In the rows, zero is written as 128.
Each path is a new rotation, seen through one point. The rows after it are directions, each followed by how far the rotation turns it, in deg/step (0 if it stays put).
Each turn is a multiple of 5 degrees from 10 to 175, or 0.
Each row of a path follows its step; steps can be skipped.
Rotation 1:
step 3: [129 128 133 128 139 124 126 126 121 131 128 125 126 136 129 135 122 126
 118 136 131 127 126 131 122 124 124 130 119 125 121 128 125 122 140 119
 132]
step 4: [139 121 127 132 123 125 131 127 135 119 125 124 122 134 121 126 126 126
 126 134 133 125 120 128 129 127 129 133 131 115 128 135 124 132 137 122
 122]
step 6: [117 129 125 130 139 125 123 130 133 135 134 121 131 134 125 133 133 132
 127 130 122 128 122 129 132 122 118 128 119 124 128 132 122 126 125 120
 120]
step 11: [124 131 123 132 130 117 125 129 123 126 119 123 128 137 127 131 123 130
 124 129 139 118 124 135 125 127 126 123 126 123 128 133 127 120 130 116
 130]
step 12: [127 119 130 134 122 127 136 133 135 127 130 124 132 135 128 128 128 130
 127 137 135 129 128 133 133 116 119 133 133 117 125 129 126 124 136 125
 122]
step 15: [123 119 123 126 128 124 127 129 129 128 123 128 119 133 124 144 122 124
 120 138 128 119 134 129 125 121 120 127 125 124 129 127 127 132 132 125
 128]
step 16: [135 132 132 128 126 129 124 132 131 127 129 128 119 136 129 123 130 134
 119 138 132 129 128 137 129 124 127 138 123 128 130 132 122 129 138 116
 128]
step 19: [129 127 128 128 133 123 127 133 128 122 126 118 135 138 123 133 119 137
 122 131 131 124 131 129 131 122 123 124 116 130 120 133 123 128 128 120
 124]
step 21: [130 127 129 136 131 133 121 127 132 125 130 122 119 124 133 136 135 128
 124 137 129 125 121 124 120 120 129 135 124 122 128 127 137 116 131 124
 125]
step 22: [123 122 133 134 142 126 127 126 125 131 129 121 125 131 120 131 133 123
 125 128 127 122 124 128 125 131 126 135 123 122 125 134 116 132 135 120
 122]
[127 129 127 131 128 129 128 123 124 126 130 127 127 127 131 130 125 129
 129 129 127 126 130 126 128 125 128 127 130 130 126 130 129 130 128 126
 131]  175
[130 127 128 128 123 126 128 131 126 126 129 128 129 129 129 125 127 128
 129 131 129 125 130 129 130 129 127 131 128 131 128 126 128 130 128 128
 125]  95
[125 130 127 130 127 124 130 129 129 129 127 127 128 128 129 127 131 130
 130 126 127 127 127 132 130 128 129 128 131 126 129 129 126 128 128 125
 129]  60
[129 124 128 125 127 129 127 126 127 129 127 127 130 128 132 131 129 132
 128 128 126 128 129 130 127 130 127 129 129 128 131 126 129 128 130 129
 130]  140
[127 127 127 131 129 130 129 131 126 125 129 126 130 126 126 127 125 132
 126 128 128 128 129 130 127 130 131 126 128 129 128 128 128 124 129 130
 128]  40
Rotation 2:
step 0: [135 129 127 123 133 128 130 123 120 135 137 138 128 124 124 132 130 131
 130 118 129 128 130 126 131 120 128 132 130 121 124 128 120 144 126 127
 123]
step 1: [126 123 133 118 127 127 131 127 127 126 124 134 134 126 125 119 125 131
 134 114 133 129 123 127 123 131 129 125 131 139 131 129 127 137 118 135
 129]
step 3: [134 131 128 138 137 134 134 131 131 123 127 125 131 124 124 134 132 136
 127 128 125 126 126 129 130 128 118 124 140 128 118 129 122 138 132 127
 129]
step 5: [120 121 124 121 123 131 131 130 118 131 133 140 123 129 130 125 128 122
 128 122 118 132 121 132 127 133 129 126 132 127 123 120 123 136 132 129
 131]
step 6: [127 118 118 125 125 123 121 129 130 124 127 127 129 116 122 124 127 136
 129 124 122 120 125 129 122 127 122 128 133 128 128 130 115 136 129 132
 124]
step 13: [123 122 132 124 134 132 130 131 126 122 128 133 131 121 118 136 125 131
 128 125 130 133 135 128 137 121 125 127 139 135 126 123 125 138 121 127
 128]
step 18: [128 133 118 114 127 124 127 129 126 127 129 136 129 125 117 120 129 128
 130 126 126 134 124 134 123 119 132 131 130 133 123 121 126 137 125 130
 131]
step 19: [138 130 123 135 126 130 134 131 135 132 127 132 133 126 121 131 127 139
 134 126 126 126 127 129 126 134 125 124 132 137 125 126 122 139 122 138
 123]
step 23: [123 118 123 122 123 131 128 131 129 125 137 126 130 125 125 122 126 118
 127 123 131 122 130 127 127 132 128 130 135 135 125 121 120 139 117 127
 121]
step 24: [129 123 116 125 127 125 132 133 123 124 125 127 132 125 124 129 132 128
 126 131 128 127 122 123 116 135 123 116 137 128 125 125 127 131 125 134
 140]
[127 128 127 127 126 126 126 129 131 125 129 131 128 131 127 125 127 126
 129 129 126 127 129 131 128 129 125 129 127 131 131 127 128 130 129 131
 126]  85
[130 128 127 125 127 129 124 129 127 126 129 128 129 126 127 128 130 129
 128 130 132 126 130 129 128 127 129 128 129 131 129 128 127 128 124 129
 132]  65
[133 128 125 128 126 127 129 130 129 128 127 131 128 128 125 126 128 130
 126 127 126 127 130 128 131 125 128 128 130 126 127 129 126 125 132 127
 130]  115
[127 128 130 130 126 135 129 130 130 126 129 126 128 131 127 127 130 130
 126 125 129 129 127 130 130 126 128 128 128 130 127 130 129 129 129 128
 129]  40
[126 131 128 124 125 127 129 129 127 128 128 128 127 125 131 129 127 129
 131 125 127 131 128 128 131 127 130 129 129 130 131 127 126 128 129 127
 127]  85
Rotation 3:
step 0: [125 130 132 131 134 118 128 124 129 122 125 128 131 134 141 132 120 133
 114 128 132 138 130 125 126 126 133 127 122 125 131 131 131 143 123 130
 125]
step 1: [123 140 129 133 129 123 132 126 138 122 127 127 127 126 135 123 127 129
 134 128 129 126 119 117 127 126 133 115 137 129 136 118 129 127 130 125
 135]
step 3: [128 125 123 122 123 133 138 131 133 131 138 123 120 127 124 128 132 123
 119 117 128 131 128 129 128 133 123 128 126 135 140 122 129 142 128 128
 126]
step 8: [134 130 127 137 134 122 125 125 136 126 127 140 134 133 116 130 127 134
 123 132 130 125 137 138 133 124 117 132 121 132 125 126 125 135 128 131
 126]
step 10: [125 129 131 126 132 132 113 119 128 137 123 126 128 134 130 129 132 122
 136 132 134 122 136 127 129 137 123 126 139 133 124 139 132 127 133 124
 133]
step 13: [132 123 132 128 136 134 129 125 136 119 120 114 139 126 136 124 122 130
 134 130 121 126 125 131 125 123 129 136 136 125 122 124 133 133 126 132
 129]
step 15: [122 134 128 130 119 135 130 128 125 118 127 124 117 120 129 136 119 130
 133 132 128 126 125 124 134 131 132 134 125 128 139 134 126 133 123 118
 138]
step 18: [133 132 131 124 132 123 126 128 136 133 130 125 129 130 129 131 129 126
 122 132 146 134 122 117 120 140 136 130 134 125 131 130 128 127 120 130
 133]
step 19: [131 130 130 125 126 120 133 125 126 129 119 127 125 128 135 120 127 123
 118 133 130 136 123 125 134 121 139 121 124 133 129 127 143 124 138 130
 132]
step 22: [124 124 137 134 132 128 132 127 131 132 135 125 126 131 124 125 143 115
 116 129 124 119 134 137 129 127 131 125 131 134 124 130 123 135 128 131
 129]
[130 126 126 127 125 125 128 128 127 125 129 127 127 127 131 127 127 129
 129 129 127 128 127 125 129 132 131 128 129 129 131 124 127 131 127 128
 127]  25
[123 129 130 129 126 126 129 126 127 129 129 129 130 125 127 129 127 127
 131 129 128 129 127 129 130 130 128 130 131 126 130 129 127 126 127 132
 128]  135
[129 127 128 128 125 131 129 130 127 126 128 127 128 127 127 129 129 128
 127 130 125 126 131 131 128 126 131 131 127 124 128 128 124 127 126 127
 129]  40
[129 129 126 126 129 128 129 125 129 128 126 126 123 128 129 125 127 131
 129 129 131 126 127 130 128 129 127 129 130 129 125 129 126 125 126 128
 129]  130
Rotation 4:
step 0: [125 137 118 132 120 130 130 130 129 136 125 130 124 129 130 126 128 137
 135 125 129 130 131 123 123 120 135 126 126 123 114 126 127 135 127 128
 137]
step 1: [128 125 125 120 116 126 136 129 124 130 131 125 122 132 125 120 134 134
 121 125 124 130 126 134 123 120 139 123 123 126 131 126 123 125 132 126
 136]
step 2: [126 137 131 125 125 127 131 132 133 123 131 137 124 128 128 125 126 129
 130 131 126 129 124 130 121 129 138 127 115 131 134 120 125 130 130 144
 131]
step 3: [127 132 123 132 123 128 132 121 123 135 134 136 124 129 121 128 130 126
 129 131 123 122 122 125 125 124 139 135 128 131 135 134 141 123 126 138
 127]
step 5: [123 131 124 131 125 120 135 131 127 131 130 124 119 137 122 127 122 124
 127 116 123 122 128 130 118 119 134 123 125 127 122 124 130 128 128 122
 133]
step 10: [121 131 120 129 126 125 127 125 120 131 130 124 124 129 131 117 129 121
 128 122 128 123 126 121 114 127 132 128 117 127 124 125 133 134 134 134
 123]
step 16: [134 134 122 124 121 125 125 125 122 125 130 127 122 136 121 130 130 130
 131 124 128 128 127 125 120 123 138 113 126 135 127 122 129 121 124 134
 124]
step 20: [129 130 131 127 119 126 129 125 125 133 135 131 128 136 122 128 129 118
 119 127 116 125 128 131 125 127 141 125 123 133 125 124 131 128 128 138
 129]
step 21: [127 140 119 132 131 128 125 123 133 135 132 132 127 130 124 126 133 128
 136 125 127 125 130 125 123 116 131 122 127 130 132 123 130 131 131 143
 128]
step 24: [119 131 135 119 114 128 134 126 127 138 129 129 121 131 125 129 121 129
 124 128 128 126 117 125 122 125 134 125 125 127 128 123 136 130 125 131
 129]
[128 126 130 126 128 128 128 129 127 131 130 131 125 125 128 129 126 130
 127 131 126 128 127 130 126 129 128 130 129 128 129 129 124 129 126 130
 126]  65
[124 129 131 130 128 129 131 131 131 129 128 128 129 130 128 131 128 130
 132 128 128 130 129 129 129 129 126 128 128 130 127 130 128 130 128 130
 131]  170
[127 125 125 127 128 127 131 128 131 130 127 126 128 127 129 125 125 129
 128 127 128 126 131 127 127 128 128 130 127 127 126 131 126 128 129 125
 129]  80
[130 129 126 129 129 127 128 130 124 130 127 127 125 129 126 131 126 127
 129 125 131 129 126 125 126 128 124 128 126 129 128 130 128 128 127 126
 125]  60
[128 128 131 126 129 125 128 132 129 127 128 125 131 128 125 128 125 125
 128 130 130 126 127 128 128 128 132 126 126 130 128 128 127 128 127 129
 126]  100
Rotation 5:
step 0: [121 135 129 123 114 128 134 128 136 120 127 119 117 124 132 129 137 132
 129 113 133 133 128 123 128 124 134 124 122 123 128 117 131 135 133 128
 127]
step 1: [124 129 135 118 127 129 134 137 130 122 127 129 127 115 132 126 130 133
 131 127 126 132 140 119 127 130 128 122 125 119 128 124 129 111 131 130
 114]
step 3: [124 135 129 127 122 133 130 131 129 122 124 131 122 123 145 122 132 143
 135 127 123 130 123 135 127 123 128 126 129 122 123 123 124 129 122 143
 122]
step 8: [135 134 135 124 123 124 134 132 131 115 128 132 126 121 139 119 143 121
 125 116 127 133 126 129 124 118 126 130 131 128 131 124 125 135 129 136
 128]
step 14: [125 136 128 116 128 129 135 131 122 118 127 132 121 117 128 123 127 124
 119 123 125 124 136 121 136 124 121 124 135 132 124 118 136 135 127 130
 118]
step 15: [119 132 130 128 123 127 133 133 123 118 121 119 115 125 138 126 126 131
 125 140 130 122 129 132 127 122 135 124 129 119 129 130 127 129 129 141
 116]
step 16: [124 131 125 126 116 128 128 134 128 114 126 119 127 117 133 113 126 127
 126 116 129 132 126 132 124 133 129 129 119 129 136 116 125 130 128 132
 123]
step 17: [123 134 139 117 124 116 134 124 134 118 119 132 122 121 138 129 133 131
 130 119 124 130 131 122 129 120 133 125 122 123 131 127 128 126 133 124
 120]
step 19: [121 131 126 126 123 133 125 133 127 124 127 127 128 110 140 116 125 141
 125 131 125 128 127 120 130 119 127 122 128 132 124 128 132 121 128 133
 115]
step 22: [124 129 134 117 130 130 140 132 123 122 134 130 127 114 130 126 129 128
 128 123 132 134 131 114 126 128 122 117 121 122 135 117 126 123 132 135
 123]
[130 129 126 128 128 129 129 129 126 127 131 131 128 130 127 127 127 125
 129 126 127 130 128 128 129 132 125 129 128 127 129 123 128 129 127 129
 126]  175
[131 129 130 125 129 129 130 130 127 127 129 127 127 127 126 129 129 126
 125 130 127 129 125 128 128 128 127 131 128 129 128 132 126 129 124 128
 131]  20
[128 126 128 128 128 128 131 127 130 125 128 129 131 127 127 132 127 128
 128 123 128 129 126 130 127 126 131 130 128 128 127 127 124 128 129 127
 128]  85
[127 128 127 127 129 128 129 130 127 126 128 130 129 130 127 129 124 128
 129 129 126 129 129 127 131 124 125 126 125 130 131 129 127 127 127 125
 128]  140
[131 126 126 129 127 131 130 127 130 127 127 128 129 127 129 126 126 128
 128 134 127 127 125 131 130 128 129 127 129 129 128 127 128 129 130 128
 126]  85
[129 130 129 130 128 127 128 127 129 128 128 128 130 127 128 126 126 131
 126 126 131 129 125 124 130 127 126 129 127 130 127 126 128 131 130 131
 130]  130
[129 130 128 127 125 127 125 131 127 127 128 129 129 130 129 126 126 127
 131 129 129 125 125 129 124 126 131 128 126 129 127 127 127 128 125 129
 129]  85
[129 129 129 129 127 127 127 125 128 130 130 128 130 128 132 130 127 130
 128 128 126 132 127 129 129 127 127 130 127 128 126 127 131 124 124 127
 127]  45
Rotation 6:
step 0: [128 125 122 124 126 127 131 123 118 131 130 121 133 137 133 129 133 137
 130 131 129 123 122 124 128 117 132 126 128 125 122 134 134 121 129 133
 133]
step 4: [129 131 131 122 128 129 128 120 129 133 129 122 130 123 129 121 132 131
 121 131 126 133 122 123 127 117 138 124 129 126 130 129 123 127 114 126
 119]
step 6: [134 127 128 115 133 123 132 124 125 127 130 124 128 128 129 124 130 132
 120 132 139 129 120 129 121 130 126 130 132 122 122 131 131 122 121 134
 123]
step 7: [132 132 134 127 124 125 128 123 127 132 122 123 133 121 129 124 122 130
 116 128 121 129 122 130 119 123 128 126 126 124 125 137 134 129 117 131
 131]
step 10: [126 130 132 134 128 119 133 128 123 137 135 118 134 123 132 128 125 131
 125 125 127 134 114 132 123 123 126 126 123 125 132 131 123 129 122 127
 130]
step 11: [142 134 123 133 127 118 135 131 132 132 132 126 133 124 124 123 132 134
 120 127 136 131 124 133 131 124 126 133 131 126 129 129 124 127 127 133
 126]
step 12: [130 126 129 133 130 133 134 129 124 131 131 124 132 126 133 126 132 137
 119 127 129 128 119 135 122 129 119 137 130 125 128 134 137 129 130 135
 134]
step 20: [129 127 128 136 123 123 128 133 131 122 140 125 131 126 124 132 132 132
 123 131 126 136 135 128 118 129 132 123 128 131 119 124 116 126 124 127
 129]
step 21: [134 129 133 128 128 130 118 141 128 127 141 129 126 123 134 127 136 130
 123 132 136 127 128 130 124 127 126 127 124 138 125 127 128 125 124 133
 131]
step 24: [125 132 129 134 131 133 129 134 131 127 132 131 120 125 141 134 137 129
 118 128 130 134 132 135 123 128 130 130 124 136 125 130 135 133 132 131
 127]
[129 124 128 131 128 129 126 133 131 129 132 128 127 129 127 129 128 129
 125 127 127 127 130 130 127 131 127 126 129 128 129 128 127 131 129 127
 128]  10
[124 129 132 129 127 127 127 128 127 127 129 129 127 129 131 129 130 126
 130 130 128 129 124 129 129 129 125 128 128 127 127 132 129 132 130 127
 132]  155
[130 125 129 126 128 125 130 128 125 129 128 129 126 129 127 125 126 129
 126 129 131 128 129 128 129 125 126 126 128 127 129 128 130 130 131 131
 130]  65
[125 129 128 128 129 128 128 129 129 126 129 128 129 128 130 128 128 129
 129 128 127 130 131 127 130 131 129 127 127 134 127 125 129 128 129 132
 130]  10
[125 129 126 131 130 130 128 129 124 127 127 126 124 128 129 127 128 127
 125 131 127 129 128 127 128 126 130 126 128 128 128 128 124 129 130 127
 125]  70
Rotation 7:
step 0: [127 136 125 131 127 119 126 128 127 132 126 120 134 130 133 125 128 131
 119 134 125 124 139 131 124 120 125 129 127 131 122 133 131 121 119 122
 123]
step 2: [127 134 129 128 122 126 127 124 135 123 126 120 122 132 134 121 130 135
 119 122 129 127 132 131 126 120 133 121 133 134 129 135 121 129 121 121
 135]
step 3: [132 121 132 127 131 124 126 119 130 124 133 133 134 132 132 130 131 125
 132 126 122 121 128 120 127 132 112 137 131 134 131 126 130 129 130 132
 120]
step 4: [134 131 135 124 123 133 121 131 133 127 132 123 135 131 124 127 117 129
 124 132 133 128 130 133 128 126 137 121 136 134 129 127 132 129 123 119
 137]
step 9: [130 126 125 117 122 128 125 118 133 125 133 118 125 128 121 127 124 133
 118 122 128 120 132 126 126 136 127 127 134 127 131 129 136 123 128 123
 121]
step 13: [126 128 132 128 124 127 135 129 129 121 139 129 124 132 129 119 126 128
 127 130 120 130 131 123 127 127 124 128 130 129 131 123 125 114 113 121
 132]
step 15: [130 130 125 125 132 122 125 124 127 124 137 130 126 132 124 126 124 119
 121 124 127 131 125 135 131 130 126 138 133 129 130 131 123 124 119 116
 140]
step 16: [124 123 136 127 125 126 118 127 130 123 122 124 131 135 137 123 124 133
 127 128 129 119 127 128 123 129 120 121 128 123 116 126 133 127 132 126
 118]
step 21: [138 122 137 129 135 129 121 125 128 127 126 128 127 124 136 124 128 132
 138 121 132 125 125 139 125 137 128 131 132 132 124 131 131 131 126 119
 131]
step 23: [136 126 134 123 125 126 129 123 127 130 126 127 136 128 128 121 133 128
 138 134 124 124 135 133 119 134 120 131 128 142 122 125 133 127 127 129
 125]
[128 127 127 129 130 125 125 131 126 129 128 127 129 127 129 130 126 129
 125 128 130 128 127 130 130 129 129 131 127 124 126 128 131 128 127 125
 127]  70
[126 129 129 126 128 125 129 127 128 130 128 129 126 127 126 126 130 127
 127 127 130 128 132 125 126 126 129 125 130 126 125 127 131 130 126 126
 126]  160
[129 127 134 128 127 127 128 127 124 127 132 130 130 127 126 127 129 129
 127 127 127 128 125 128 128 128 127 127 124 127 126 128 129 127 128 129
 128]  145
[129 125 129 130 128 129 129 131 128 129 128 127 130 129 126 129 126 128
 130 133 129 126 129 125 127 125 125 128 127 130 129 126 130 126 127 126
 126]  110
[127 125 130 130 128 128 127 126 128 126 127 127 127 127 126 128 126 127
 126 124 131 124 127 126 131 128 125 129 129 130 129 129 127 130 130 125
 130]  60
[127 127 129 127 126 128 127 129 128 130 127 128 128 130 131 129 126 127
 126 129 128 124 126 128 130 125 129 125 128 127 127 126 128 131 128 133
 130]  175
[130 131 127 129 130 127 129 129 127 127 130 124 130 127 125 131 130 125
 127 127 127 126 129 130 128 128 126 128 131 129 128 126 130 129 130 130
 127]  130
